In the data rows, 128 means zero.
Here are some points:
[103 146 110 134 127 177 132  83 107 145 157 203]
[ 93 137 118 151 151 148 127  97 100 138 114  88]
[214  85 130 184 159 148 145 210 105  97 114 222]
[144 122 130 191 121 113 124 134 140 160 144 150]
[115  92 103 217 126 196 119 115 111 137 120 114]
[205  85  87 151 125 178 129 226 107 147 122 229]
[135 127 139 101 142 126 106 101 166 174 117 128]
[178  83 127 162 158  48 109 218 123  42  75 178]
[106 113 131  99  64  85 153 107 123 137 172 113]
[ 25 154  85 113 136 121 121  60 153 134 130 103]
[168  76  62 154 138 152 166 204 136 151 176 190]
[ 28 157 117 100 129 112 108  36 198 150 166  80]
[101 145 170 125 144 136 114 161 136 136  80 141]
[137 144  91 148 133 214  94 131 142  89 124 118]
[ 93 156 137 145 118 127  89 150 129 159 119 130]
[204 139 108 122 146 168 130 103 112 154 164 100]
[ 79 131 125 141 135 113 100 115 141 114  83 116]
[128 127 151 122 101  61 178 147 134 142 119  84]
[109 116 166  98 145  52 159  80 159 195 123  75]
[ 87 133 124 138 112 142 161 121 113 134 117 143]
[132 104 147 172 145 202 106  96 145 128 127 106]
[ 83  32 191 101 109  67 124  90 131  39 117 158]
[107 166 162 141 108 134 128 109 100 127 100 122]
[ 79 131 179 101  99 118 126  82 137 154 161 118]
[188  95  93 173 133  59 200 240 120  81  82 186]
[146 130 148  95 124  24 132 127 121 143 107 103]
[110 132 123 114 150 165 137 112 117 138  58 160]
[110 130 130 101 171 124 117 176 164 125 124 145]
[127 109 105  98 170  70 101  89 151 148 114  79]
[145 102 126 125  99 164 107 128 142 102 165 121]
[115 139 165 130 120 133 106 145 131 165 168 149]
Then 12 other points, each followed by its number:
[ 65 123 127 124 135  50 129  83 122 168 142  71] 0
[109 117 144 150 115 153 120 119 153 156 107 149] 1
[173 145 105 170  89 208  97 185 120 132 105 180] 2
[134 196 102 148 132 166 151  83  77 170 182 167] 3
[110 133 134 123  84 140 107 107 111 163 122 121] 4
[171 102  88  90 195 165 148 170  81  85  52 208] 5
[ 97 124 128 116 118 152 128  52 158 112  83 124] 6
[195 122  87 155 198 149  60 236 118 115  97 132] 7
[201 141 115 129 104 157 121 145 142 131 132 110] 8
[112 156 124 143 119 109 140 133 146  91 101 115] 9
[ 91 138 107 145  71 132 123 116 171 138 153 121] 10
[112 176 129 183 129 129 158 111 119 157 144 138] 11
Which two of these numbered points are nearest to each point below, looking only along the 2 directions in which the first points spread most? Their numbers follow each, nearest first.
[131 144 117 168 131 131  79 106 154 189 137 138] > 11 1
[180 114 133 120 109 126 148 203 161 136 104 178] > 5 7
[ 93 126 140 164 132 160 105  96 161 168 105 113] > 10 4
[128 116 137 139 128 156 160 116 138 127 125 142] > 1 11
[124 166 124 160 112 124 108 104  95 154 121 112] > 4 10
[127 154 176 115  90 108 122 129 150 129 122 162] > 9 1
[130 137 146 113 110  82 143 165 149 170 137 131] > 9 1
[ 92  92 107 116 171 153 167 101  90  91 151 247] > 8 1
[217  51  91 216 149 149 183 204  81 111 117 234] > 7 5
[237 131  52 139 157 185 147 151 110 142 162 121] > 2 7
[ 96 137 123 156  87 139 132 112 162 118 152 124] > 4 10
[135 166  80 107 163 220 154 112  94 132 204 152] > 3 11
[ 34 141 125 126 132 116 117  82 172 110 174 115] > 6 10
[ 99 156  98 168 155 228 150  62 131 106 118 120] > 3 11
[ 86 112 138 117 118 157 121 117 157 132 114 136] > 4 10
[ 27 148 181  47 151   5 126 104 137 224 149  58] > 0 6
[ 63 135 103 141 125 169 164  91 179  87 145 122] > 10 4
[ 84 205 121 138 114 126 125 152 109 145 151 131] > 4 11
[215  98  94 123 160 152 144 103  91 115 154 153] > 8 5
[168  89 124 115  75 157 108 100 138 133 102 112] > 1 11
[216 131  74 118 168 160 126 120 123 139 148 108] > 8 1
[217  64 138 183 145 105 132 194 118 100 137 108] > 5 7
[133  44  89 167 178  62 173 197 173  44 130 209] > 5 7
[ 99 152 125 161  93 120 124 118 104 153 155 144] > 11 1
[ 41 132 211  44 150  78 117  89 144 132 186 152] > 0 6
[ 80  90 133 132 147 148 168 107 131 133 100  93] > 10 4
[188 136 100 194 151 159 108 217 124  94 126 153] > 7 5
[109 168 126 125  85 137 106 113  91 135 159 146] > 11 4
Now 12 new points, numbered from 0 again:
[123  91 114 146  94 146 156 172 120  97 110 126] 0
[158 126 122 129 160 123 113 231  96  73  78 153] 1
[136 134 123 147 115 148 116 101 118 178 161 145] 2
[131 152 111 144 122  99 155 114 142 130 121 123] 3
[214 151  54 129 183 182 128 111  98 141 157 128] 4
[108 121 152 143 156 138 148 151 125 153 119 129] 5
[135  89 100 141 165 161 141 129  71  99 137 199] 6
[156 145 147 138 109 129 140 100  94 142  95  98] 7
[110 137 137 108 114 147 144  93 180 115  60 155] 8
[ 98 106 154 160 107 117 137 111 158 124 103 123] 9
[ 77 100 155 166 113 141 132  71 147 106 116 116] 10
[126  75 135 103 123 149 118 117 112 159 125 121] 11
Which two of these numbered points are nearest to each point below, looking only along the 2 directions in which the first points spread most? Their numbers follow each, nearest first.
[131 136 179  90 113  97 117 144 168 154 184 107] > 9 3
[132 114 198 102  52 119  53 209  88 100 168 162] > 0 5
[212 135 108 147 142 165 110 167 166 131 136 135] > 6 0
[144 162 138 104 128 139 140 108 134  95 137 181] > 5 11
[ 61 169  92  92 125 154 107  74 154 118 120 109] > 10 8
[120 141  87 103 200 119 131 133 155 141 178 132] > 11 7
[131 158 131 114 115 130 122 157 130 134 110 164] > 5 0
[200 119 106 168 150 152 152 158 156  82 157 186] > 6 1
[141 121 177 102 103 108 143 120 112 178 153 110] > 9 3
[131  99 101 158 144 100  82 127 152 173 112 108] > 7 3
[211  84 122  97 102  92 136 254 123 122 127 224] > 1 0
[ 57 133 130 145  95 159 125 111 166  89 117  93] > 10 8
[118 130 123 165 117 156 147 107 127  73 116 159] > 5 11
[131  99 168 182 150 124  90 133 145 143 125 107] > 5 11
[135 115 106 134 135 116 116 160 113  90 123 171] > 0 6
[106 156 118 110 111 119 152 116 149 141 123 139] > 8 9
[130 109 133 106 134 152 139 144  43  90 115 143] > 0 5
[121 110 132 108 114 127 134 128 137 142 176 104] > 8 7
[104 157 114 158  94 205  99 149 123 102 120 177] > 4 2
[181 127 118 140 141 122 130 196  81  62  93 207] > 1 6
[147 100 168 129 143 125  94  73 107 171 105 126] > 8 7
[ 87 121 130 136 107 184 109 103 119 120 112 145] > 2 11
[197 146  84  97 161 172 110 169 117 152 158 136] > 6 4
[ 86 127 213  68 134   6 105 111 137 205 158  82] > 9 3
[190 171  86 134 130 188 130  78  54 129 162 182] > 4 2
[142 126 163  72 127 143 100 164  82   0 128 190] > 0 1
[126 122 170 111 111 103 104  83  97 130 116 125] > 9 8
[144 147 120 125 139 106 135 146 150 155 163 139] > 5 3
